One vector is turned by the same rotation once a step. Each row is the vector after some number of steps, and that number follows the row.
The counts run from 0 to 488.
[106 152  75 130 112 134 114  91 124 160 163 132 114 139  89 149 148 168
 107 110 167 100  99 147 140 149  83 112 122 135 128 128 105  66] | 196
[136 138 176 124 158 161 123 149 128 107 111 124  90 139 150 203  89 110
 152 137 117 160  88 131 154 148 124 157 157  97 123 147 133 136] | 381
[ 78 162 150  94 130 141 126 112 152 140 129 162  76 137 172 141 114 114
 152 159 166 140  68 130 140 176 151 123 139 118 139 110 141 138] | 473
[148 114 108 154 121 158 197 137 157 151 147 106 123 120  87 122 180 150
  87 111 117  98 185 135 153 146 115 111 103 147 115 117 117 123] | 317
[122 121 160 139 134 101  76 135 132 108  98 152 103 120 154 116 114  98
 134  79 156 165  67 117 125 136 142 138 122 111 134  83 137 171] | 242
[136  98  61  97 130 171 163 106 109 153 167 135 108 116 113  73 139 149
 142 149 139  98 151 125 110 142  99 104 139 142 120 142 133  98] | 366
[ 98  94 106  95 140 124 100 106  82 101  92 116 145 145 158 127 116 118
 157 110 172 144  57 148  95 126 120 118 140 106 128 112  92 118] | 65
[120 123 124 157 101 120 131 132 121 161 154 160  81 109 118  68 133 132
 178 166 127 157 141  78 136 141 161 141 134 115 117 147 171 104] | 171
[159 118 157 185 113 116 126 153 166 126 156 158 104 101  80  94 144 127
  88  79 127 139 133  87 156 134 108 150 125 170 115 139 140 131] | 420
[126 138 130 172 101 117 113 126 133 159 149 142  74 140  99 150 131 138
 155 156 141 141 128  95 180 136 149 157 132 101 134 163 172  70] | 480
[114 135 105 102 149 164 181 105 114 119 130 104 135 140 115 158 152 130
 127 163 152 106 111 138 134 151  85 122 160 125 125 162  89  64] | 385
[115 104 146 153 116  88  82 143 112 116 105 151 118 124 169 103  93 112
 188 125 127 180 106 114 101 113 179 147 109 112 117 119 140 168] | 351
[177 104 131 145 172 118 124 166 106 143 109 131 164 110 100  94 147  90
 143 110 135 153 176 115  91  81 141 133 106 133  92 163 126 129] | 40
[146 124 147 182 138 139 123 156 126 120 110  99 130 129 130 227 108 130
 146 116 104 144 158 152 132 105 153 163  93 105 111 151 126 144] | 399
[124 139 176 127 166 121 126 129 135  86  89 137 146 122 155 146 117  87
 101  92 151 149  70 148 108 147 115 125 123 139 130  97  92 179] | 423
[158 124 132 120 122 162 118 151 138 127 170 143 125 131 120 143  97 142
 143 126 105 146 124 125 115 134  76 152 146 179  92 210 101 102] | 379
[132 110 119 133 101 129 102 128 145 149 132 160  72 150 136 170 117 109
 168 143 152 150 140 115 159 104 173 166 113 133 128 174 175 110] | 479
[143 128 140 171  97 116  90 150 183 151 143 153  92 124 114 125 128 127
  95  61 142 149 127 124 159 123 136 140  95 171 120 113 146 159] | 419
[133  87 145 160 100 163 149 158 149 157 116 101  69 147 136 109 127 144
 165 118  81 149 147 127 146 136 163 108 125  91 123  94 162 162] | 449
[133  89 121 163  79 131 108 138 116 136 140 101 116 164  99 100 124 183
 150 102  99 155 101 121 128 133  88 118 159 120 108 167 108  74] | 69
[133 114 101 142 122 161 186 133 165 161 147 123  92 121 112 146 165 129
 105 125 138  97 191 142 164 130 158 123  78 145 125 116 153 141] | 407
[122 145 186 149 137 110 153 163 179 126 106 151 103 133 150 148 145  78
 132 143 133 162 156 118 153 128 191 147 107 144 117 141 146 163] | 121
[117  80 118 107 125 156 176 116 141 127 114 109  78 132 142  97 154 121
 117 105 139 118  96 136 156 159 128 100 147 106 153  58 144 164] | 55
[ 86  88 100 119  82 114 139 107 141 151 107 127 106 171 163  89 156 138
 144 114 164 139 124 143 135 122 172  94 104 119 137  87 130 131] | 346
[155 141 118 165 125 158 161 142 160 186 140 105 112 130  74 135 175 147
 107 117 120 113 177 143 157 136 117 103 101 114 110 126 138 113] | 408
[114 176 137 186 115 140 117 126 138 143 170 142  76  91 113 139  98 174
 137 141 107 132  98 119 143 188 118 146 120  90 135 102 145 134] | 92
[145  86  87 149 153 132 150 115  80 102 106  91 172 108 111 115 136 145
 111  78 131 113 123 157  82 119  91 117 119 115 123 100  79 136] | 46
[122 123 181 165 109 108 124 168 189 117 114 136 110 152 161 151 137 106
 129 106 124 164 150 135 141 116 177 144  89 157 112 140 127 173] | 30
[137 109 120 126 142 116 131 116  93 117 126 146 120 105  92  59 143 115
 132 134 159 145  86  73 126 145  87 134 178 111 127 136 128  86] | 63
[119 128 115 161  95 121 140 127 153 183 129 106 127 158  94  76 184 154
 122 102 125 128 160 150 126 126 144  81  86 127 102 101 118 116] | 38
[152 124  92 136 144 146  91 146 110 136 157 146 147 112 143 163  81 137
 171 122 118 141 149 147  74  99 123 150  87 155  96 180 115 129] | 89
[119 164 126 161 153 120 134 113 136 154 125 132  96  89  86 132 164 115
 101 105 169 115 106 128 159 156 148 116 101  92 149  56 155 145] | 413
[130  75  96  97 136 157 173 126  99 125 118 103 152 158 135  97 138 135
 169 164 132 132 156 130  93 111 118 118 148 138 108 181 100  80] | 167
